(in the rows, 128 means zero)
Each path below is one point turned by a fixed rotation once a step. After each direction that follows a path, write how fast that rotation turns it, in degrees each step (0 if it stays still).
Each turn is a multiple of 5 degrees from 10 to 175, or 0.
Each row of a path follows its step; steps can be skipped.
Path 1:
step 0: [136 141 133 127 124 128 119 125 124 125 131 133 113 121 107 139 142 127
 143 137 120 131 116 129 124 123 142 125 118 129 135 141 136 129 125 131
 129 128 133 138 147 122 126 139 121 129 114 123 135 129 112 144 124 140
 136 127 132 130 135]
step 1: [128 119 146 139 136 110 125 119 127 119 120 136 129 112 120 117 131 123
 138 127 104 125 118 137 139 137 128 131 122 128 126 113 136 129 134 123
 131 128 143 127 137 132 112 125 137 136 130 137 131 124 128 131 136 121
 132 121 114 134 131]
step 2: [130 113 121 127 124 128 115 128 133 127 119 139 118 127 128 115 134 131
 141 132 124 115 123 136 120 115 112 126 120 111 131 119 123 119 145 124
 126 131 129 122 123 130 137 125 122 135 144 136 107 134 134 146 125 129
 125 127 131 117 130]
step 3: [137 120 132 131 124 133 135 136 127 136 133 132 144 136 124 113 131 134
 126 125 129 108 121 137 125 128 130 144 120 120 133 140 124 135 134 143
 122 144 127 113 119 126 123 137 120 134 127 140 128 126 136 109 125 145
 129 137 129 122 139]
step 4: [139 122 133 128 130 129 128 132 152 144 116 128 125 134 122 120 127 128
 115 131 134 138 125 132 134 137 130 126 131 125 124 131 136 147 126 129
 120 138 113 120 123 118 133 130 137 120 145 122 141 124 121 134 137 144
 140 126 141 129 120]
step 5: [129 126 126 144 127 115 126 140 127 125 126 132 128 122 136 140 116 140
 128 131 135 139 129 130 126 121 129 124 126 123 137 132 128 135 114 154
 131 126 134 138 148 125 122 127 134 122 146 121 137 129 125 126 119 139
 124 109 132 119 130]
step 6: [131 137 135 126 127 125 122 123 128 124 139 134 134 123 130 135 110 113
 119 131 125 120 136 127 125 125 115 120 121 127 129 128 131 134 135 142
 130 134 131 122 122 120 118 130 143 120 134 127 132 143 130 127 144 105
 110 111 119 128 119]
step 7: [127 130 134 130 127 146 110 127 114 139 117 127 126 135 133 132 132 118
 139 131 135 124 127 133 111 120 121 114 138 133 125 130 128 127 121 121
 114 126 137 122 132 116 136 143 124 131 124 125 114 137 123 110 124 120
 115 121 132 122 112]
step 8: [114 118 143 127 125 141 116 126 121 127 135 121 133 123 116 138 129 125
 109 119 128 133 137 126 131 114 141 133 131 131 118 130 134 135 133 129
 114 126 139 117 126 126 132 138 129 138 109 135 126 123 122 126 124 140
 138 115 120 134 140]
step 9: [107 124 129 127 130 128 123 119 129 125 104 131 130 121 129 121 117 134
 116 129 123 139 131 138 140 126 128 123 143 139 116 122 124 132 120 129
 122 124 118 135 121 137 118 140 115 130 137 144 125 127 131 142 126 119
 145 127 127 136 123]
step 10: [133 123 116 112 123 134 120 129 118 127 125 129 128 121 137 126 123 132
 123 147 130 131 133 122 136 106 126 138 134 126 139 142 128 137 121 131
 141 132 121 134 135 145 125 114 114 140 129 136 127 118 138 134 125 122
 118 126 123 115 135]
Directions:
[131 130 128 130 130 124 128 127 129 129 130 124 127 124 129 129 127 127
 125 129 126 130 127 131 125 128 129 130 130 130 128 127 130 125 126 129
 130 130 127 127 128 130 130 132 127 128 127 129 131 126 126 130 126 130
 136 125 129 128 127]	85
Path 2:
step 0: [121 138 130 121 124 136 133 124 119 137 122 128 129 136 126 126 123 120
 111 128 127 126 123 115 128 120 115 131 112 130 130 121 120 128 137 117
 139 125 132 139 130 124 112 139 123 131 134 132 120 132 111 135 112 131
 126 101 127 129 125]
step 1: [116 131 129 118 125 123 137 107 145 123 110 121 134 115 130 138 128 134
 109 135 121 126 115 120 144 133 126 134 124 134 125 118 137 136 133 139
 133 118 128 119 129 129 127 129 117 122 134 127 129 119 125 127 122 138
 141 121 126 120 129]
step 2: [132 133 119 123 124 122 139 134 120 127 137 126 136 119 129 141 130 122
 120 127 116 118 132 102 143 121 134 120 126 126 125 114 136 125 118 141
 127 121 122 136 130 124 126 140 120 131 133 144 123 137 132 109 125 122
 127 118 128 125 119]
step 3: [137 122 132 137 117 122 119 131 125 116 118 131 126 137 122 139 142 129
 111 120 107 129 117 115 131 141 132 135 139 138 121 113 124 133 127 117
 126 134 132 140 136 127 117 132 118 118 130 133 129 134 122 129 123 129
 139 124 140 127 119]
step 4: [126 119 120 130 119 127 132 128 142 122 141 122 127 123 146 118 138 131
 115 135 106 123 131 137 141 136 126 121 124 134 128 122 132 128 127 139
 130 134 135 135 132 123 110 128 127 132 125 125 136 123 119 122 148 130
 127 110 133 123 122]
step 5: [124 120 122 136 133 127 125 130 126 131 136 140 112 133 129 129 133 125
 118 110 121 139 115 125 142 129 130 124 117 127 142 124 133 136 128 128
 136 113 133 140 118 128 114 122 124 136 130 149 113 129 126 127 131 140
 130 111 122 134 128]
step 6: [117 124 120 120 124 120 125 119 132 134 134 131 119 129 122 132 131 131
 118 137 110 121 126 119 129 126 133 122 117 145 143 125 124 137 134 129
 127 140 134 123 131 137 135 131 107 117 127 131 119 114 134 137 138 136
 138 123 132 144 131]
step 7: [131 117 127 121 128 121 143 122 142 123 140 122 125 126 131 129 125 115
 119 118 116 127 135 120 122 134 130 115 130 126 141 113 125 126 120 138
 130 120 121 134 134 130 127 140 140 129 118 134 119 111 118 122 117 121
 134 123 126 149 127]
step 8: [112 114 125 128 128 131 130 121 135 118 128 120 126 131 124 132 131 114
 127 121 127 123 111 123 115 118 131 133 132 136 115 113 123 132 115 115
 129 125 129 136 126 131 117 127 118 117 134 141 122 130 123 119 145 125
 136 131 119 147 125]
step 9: [125 127 121 110 125 144 130 123 136 122 147 124 132 134 118 127 144 130
 111 122 123 106 120 133 138 130 120 116 123 131 127 123 117 126 125 126
 131 138 130 128 135 121 118 139 134 118 126 121 127 131 126 134 129 137
 122 123 109 134 129]
step 10: [140 119 133 130 144 132 125 117 143 127 134 131 130 116 123 137 120 125
 110 113 131 126 110 134 138 126 126 120 147 119 141 115 129 126 126 139
 132 127 124 128 128 130 112 121 115 124 131 136 131 126 131 124 132 134
 131 132 119 128 139]
Directions:
[129 127 123 125 128 124 127 128 128 127 130 127 129 127 130 131 132 127
 124 128 127 126 125 129 128 129 124 126 127 128 128 125 132 129 131 125
 131 129 126 130 127 131 125 129 125 128 131 130 129 126 126 128 126 125
 128 126 127 131 130]	0
[132 129 128 130 127 127 126 125 125 131 129 128 131 125 127 131 127 130
 129 129 128 125 129 127 128 128 128 130 127 129 129 126 132 123 129 130
 126 128 130 127 129 130 132 126 128 127 126 133 126 124 127 127 126 134
 127 129 126 129 129]	80
[127 123 130 130 131 127 131 129 130 128 132 128 126 125 131 126 125 130
 129 127 130 126 128 131 128 131 129 125 127 123 124 124 129 127 129 133
 126 127 126 129 127 131 131 130 127 127 127 128 127 129 128 128 127 127
 132 125 127 124 129]	130
Path 3:
step 0: [126 125 134 126 141 133 133 131 126 142 118 128 132 117 138 136 123 136
 128 125 131 117 134 130 128 115 112 130 142 126 129 138 130 121 122 129
 106 122 130 119 138 137 134 116 122 144 128 138 129 135 121 123 129 138
 130 127 125 120 105]
step 1: [133 137 137 127 136 116 136 136 127 138 106 114 123 129 130 120 138 128
 127 117 131 132 129 126 125 131 117 135 139 128 140 125 125 122 124 136
 118 123 131 134 128 126 137 118 138 138 119 139 128 130 138 139 118 133
 138 142 123 130 106]
step 2: [132 134 127 131 124 120 136 128 130 136 127 125 129 114 140 120 114 137
 116 116 132 127 129 150 129 123 110 137 134 116 123 122 136 118 123 128
 119 125 119 135 138 120 122 138 136 140 122 130 118 136 131 127 119 136
 137 136 121 131 113]
step 3: [138 126 126 128 137 117 130 125 135 139 115 139 137 117 139 125 136 138
 121 127 134 130 114 135 138 135 123 123 135 121 124 127 135 118 128 147
 126 123 147 127 146 131 129 132 123 130 116 134 121 128 130 139 120 139
 130 138 137 129 118]
step 4: [129 122 135 134 124 115 129 139 135 148 123 125 123 126 122 121 119 140
 126 106 121 130 118 122 133 136 119 130 125 113 118 117 127 126 122 140
 125 119 151 124 135 130 129 135 141 133 123 130 119 138 121 129 130 127
 133 128 122 143 123]
step 5: [139 118 145 138 138 123 134 123 127 138 134 128 137 121 128 130 123 133
 125 122 145 123 128 130 141 134 117 134 140 113 128 120 136 119 114 124
 138 128 133 133 146 146 131 127 136 125 119 125 114 130 131 132 127 120
 132 130 124 143 135]
step 6: [136 124 130 130 128 129 124 125 139 136 137 125 130 123 132 135 130 154
 122 130 140 131 116 103 129 132 129 137 149 130 124 126 132 124 117 142
 117 122 132 125 131 135 123 129 123 123 118 130 116 136 125 129 125 120
 139 121 118 141 125]
step 7: [122 111 148 138 121 131 125 123 121 135 129 118 130 120 134 135 129 132
 121 114 131 130 125 117 128 123 126 133 143 118 133 125 125 135 121 123
 119 128 143 137 122 129 115 118 125 119 118 135 120 140 115 141 116 125
 131 140 121 134 134]
step 8: [130 122 136 131 130 130 130 124 115 141 127 123 139 125 138 141 127 140
 130 139 141 124 135 130 143 108 140 134 140 123 134 122 126 135 115 127
 115 132 131 122 132 123 131 129 133 127 134 134 124 137 119 132 125 126
 144 129 123 149 117]
step 9: [128 121 131 130 134 125 138 146 130 135 122 108 132 135 136 134 126 134
 124 130 126 141 130 118 139 119 133 134 144 112 137 127 123 127 130 131
 112 137 121 123 141 132 130 120 113 125 121 147 121 133 120 130 123 128
 140 139 126 123 122]
step 10: [115 131 123 122 129 135 137 135 125 129 120 128 129 129 131 121 126 128
 129 115 128 139 141 138 133 127 125 140 141 121 130 123 144 143 111 130
 121 136 134 126 136 115 132 118 122 121 122 140 118 144 128 132 123 131
 136 138 114 136 114]
Directions:
[125 128 128 129 130 128 128 126 126 128 128 122 128 126 130 132 128 131
 129 132 126 124 132 123 127 128 126 129 130 129 127 131 126 130 127 127
 128 126 126 130 126 126 128 125 129 127 127 124 127 128 128 129 131 130
 128 131 132 130 128]	45
[129 132 130 131 127 126 128 126 127 129 130 127 127 130 130 131 125 126
 128 129 130 130 131 132 128 127 128 127 127 124 131 127 129 129 126 127
 130 128 129 132 127 125 128 128 136 127 132 127 129 128 129 126 127 127
 127 128 126 130 129]	120
[125 129 127 130 126 124 132 128 127 129 128 128 131 125 131 129 127 128
 129 128 128 129 128 128 131 124 133 125 126 126 124 125 128 129 132 129
 129 129 131 126 126 127 126 131 128 129 130 130 127 128 129 129 129 129
 131 130 133 127 129]	70
[127 128 130 125 126 129 127 126 124 127 127 126 132 129 124 132 124 125
 132 131 131 129 127 125 127 127 126 128 132 129 128 127 128 124 130 127
 127 128 130 127 126 129 125 132 129 124 127 130 129 128 127 127 128 128
 129 127 124 126 127]	40
[131 130 126 123 129 127 128 132 126 124 126 128 129 129 126 128 126 129
 130 127 128 129 130 131 130 129 126 125 127 125 127 131 127 125 125 131
 127 130 127 128 124 126 128 127 130 128 127 127 122 127 126 131 128 131
 127 128 131 127 126]	40
Path 4:
step 0: [119 125 137 126 116 120 139 139 119 119 129 132 126 119 137 126 133 130
 131 136 135 133 126 119 118 112 135 128 139 121 145 118 125 127 134 139
 140 135 133 127 130 121 116 126 127 152 116 125 136 126 118 119 123 131
 115 127 132 126 121]
step 1: [143 130 127 130 118 134 134 134 117 133 113 139 123 109 118 133 130 136
 118 125 136 132 122 132 119 123 117 133 140 138 144 137 115 119 139 121
 128 116 135 130 122 128 125 136 134 125 124 138 144 129 125 128 121 136
 124 123 127 135 124]
step 2: [126 120 126 134 143 136 113 131 126 128 124 128 130 113 133 130 120 132
 112 108 146 126 131 135 134 133 122 130 132 141 123 131 123 141 127 120
 125 130 128 127 119 134 127 121 136 128 115 140 120 126 107 126 130 134
 119 114 133 131 130]
step 3: [130 135 126 134 130 123 123 116 118 112 119 120 128 134 136 136 134 139
 130 132 130 120 121 126 116 142 140 135 129 128 127 127 133 135 128 119
 118 131 143 127 125 131 123 114 128 126 103 130 115 136 111 128 133 122
 139 129 131 122 121]
step 4: [135 120 126 136 125 132 140 121 132 119 118 130 129 131 130 132 137 143
 126 136 118 128 129 119 133 144 137 133 122 137 122 140 131 124 134 130
 133 115 119 135 143 120 141 121 136 105 121 141 122 123 127 126 124 124
 132 147 131 132 131]
step 5: [116 116 111 134 125 129 132 125 127 132 129 110 126 126 140 123 134 130
 133 122 124 139 131 130 131 131 136 113 134 135 117 128 131 133 124 128
 131 129 116 136 153 123 132 116 150 131 132 128 126 135 143 127 122 128
 129 118 134 125 131]
step 6: [119 129 133 126 123 109 131 130 118 123 115 114 124 133 113 134 139 118
 136 136 119 132 148 133 120 121 125 116 131 117 123 120 137 121 123 130
 128 130 126 119 120 129 130 123 144 127 121 137 134 138 143 119 131 131
 139 120 127 128 134]
step 7: [140 116 143 120 131 109 121 122 134 138 130 134 138 118 125 132 129 143
 124 135 128 125 153 123 130 117 121 127 122 117 140 134 132 123 135 121
 131 135 112 115 127 122 122 125 135 126 137 133 129 134 138 134 122 128
 123 132 127 133 130]
step 8: [130 130 130 125 127 134 116 127 138 130 120 126 122 107 122 136 118 132
 123 122 121 126 126 140 134 124 121 131 128 123 134 121 136 134 126 113
 128 143 125 124 137 135 117 129 130 132 140 113 126 149 130 132 121 139
 127 140 130 107 121]
step 9: [123 131 138 130 140 132 119 128 121 127 123 138 127 115 126 142 130 115
 131 128 113 110 124 135 116 120 122 130 115 122 124 127 128 138 116 135
 138 130 128 129 129 125 140 144 127 122 119 129 124 125 119 130 131 138
 131 131 115 108 121]
step 10: [133 124 119 129 132 122 128 120 123 125 144 147 133 136 132 129 130 135
 130 122 125 120 122 110 112 134 121 125 113 131 126 134 125 138 127 130
 130 126 120 149 122 124 126 141 121 127 121 120 121 142 136 136 129 139
 115 129 120 127 133]
Directions:
[125 128 130 129 130 127 128 124 126 128 131 129 129 130 128 129 128 130
 129 128 128 125 128 130 123 129 124 124 126 129 125 127 129 128 130 132
 127 131 128 126 122 130 129 127 126 130 129 131 124 129 129 127 129 129
 129 125 133 130 129]	100
[124 125 125 127 126 130 131 131 127 128 130 125 130 133 126 128 129 132
 126 129 126 127 130 126 127 127 129 126 132 130 128 125 128 128 128 128
 128 131 128 131 127 123 128 129 129 128 128 128 129 123 133 128 128 130
 128 129 126 129 125]	60
Path 5:
step 0: [136 143 127 130 117 137 112 125 133 107 135 133 119 120 119 128 123 130
 123 141 138 120 130 129 135 135 130 129 140 129 121 128 123 123 118 139
 132 129 137 123 135 116 128 126 123 136 127 121 137 135 125 134 119 129
 136 149 139 143 126]
step 1: [125 137 137 131 127 132 109 127 124 124 129 137 127 126 141 122 136 127
 133 135 146 123 128 121 132 122 122 129 140 101 125 122 141 126 118 122
 132 137 129 124 134 120 127 127 136 139 121 127 131 144 126 127 115 138
 138 133 125 118 115]
step 2: [128 138 143 139 126 118 116 141 131 119 124 125 119 120 129 143 118 117
 136 138 135 118 109 118 133 124 134 126 133 127 129 125 127 124 129 133
 137 126 124 131 139 130 132 119 128 133 113 108 138 129 120 125 124 128
 144 138 131 130 120]
step 3: [121 144 125 121 133 118 123 137 127 117 138 133 111 119 135 130 122 137
 131 136 130 126 138 118 125 128 126 127 129 113 123 136 109 126 130 129
 129 126 131 121 124 117 132 128 118 128 124 121 129 142 123 132 113 134
 147 140 124 113 115]
step 4: [106 136 143 129 118 125 130 130 134 115 132 131 123 118 128 121 137 129
 137 138 130 122 127 115 133 126 134 132 137 122 137 136 131 127 132 135
 120 136 112 126 135 127 134 124 126 146 131 119 132 132 115 120 107 126
 137 127 130 139 115]
step 5: [124 132 136 114 133 138 128 131 143 123 133 137 125 133 125 132 126 121
 121 147 138 124 134 116 150 119 124 129 125 125 127 125 114 121 115 140
 140 124 116 127 133 125 131 114 123 128 131 115 125 134 121 125 120 139
 141 136 130 123 121]
step 6: [126 144 142 119 127 131 127 124 126 110 135 136 126 114 137 125 140 127
 124 142 122 131 118 118 123 112 130 128 131 119 129 120 121 122 127 137
 130 134 129 130 128 125 113 124 128 134 127 124 134 127 105 144 117 136
 128 137 121 132 120]
step 7: [127 130 139 132 126 132 128 134 141 127 123 131 116 122 123 133 133 119
 135 133 139 126 118 118 123 112 141 133 137 108 116 119 123 116 117 138
 128 124 122 124 124 129 140 128 126 139 136 117 113 127 125 137 109 133
 137 129 129 124 132]
step 8: [130 145 132 137 129 125 130 144 136 115 127 133 125 114 132 125 130 133
 128 139 124 114 118 110 129 123 115 125 134 130 126 117 121 132 117 142
 146 131 120 118 115 128 117 131 118 136 126 122 118 142 124 130 125 126
 134 129 125 134 128]
step 9: [127 152 126 124 116 131 123 119 144 117 139 124 119 126 128 143 119 135
 130 131 136 117 138 121 129 121 128 130 141 107 130 126 129 117 136 143
 134 138 124 129 122 135 122 121 131 138 130 127 121 131 129 136 111 129
 126 130 127 130 126]
step 10: [137 141 126 135 138 123 118 122 141 113 127 135 122 123 134 123 133 121
 128 136 149 119 124 129 139 117 128 131 129 132 124 126 132 122 130 132
 128 135 120 122 131 126 115 135 126 151 131 110 120 136 118 115 115 133
 136 131 128 125 135]
Directions:
[124 129 128 127 124 126 128 127 126 126 131 133 129 128 129 129 130 129
 129 124 125 130 126 126 128 127 126 130 128 126 132 125 129 127 129 125
 127 132 126 128 128 128 125 129 130 125 129 132 130 128 133 131 125 128
 129 128 126 127 127]	140
[123 125 131 125 129 129 126 129 124 126 125 125 126 129 125 126 128 131
 132 131 126 130 127 127 130 128 130 127 128 129 127 127 129 129 129 127
 129 127 129 132 129 123 130 125 125 126 126 128 129 129 129 127 126 128
 129 130 127 126 123]	25
[126 128 129 129 130 127 127 125 125 130 129 130 131 129 128 127 127 132
 129 133 128 127 128 128 126 128 130 128 129 125 132 131 130 127 133 129
 127 124 131 127 126 131 129 130 129 131 130 128 128 130 129 132 127 134
 125 127 131 128 127]	130
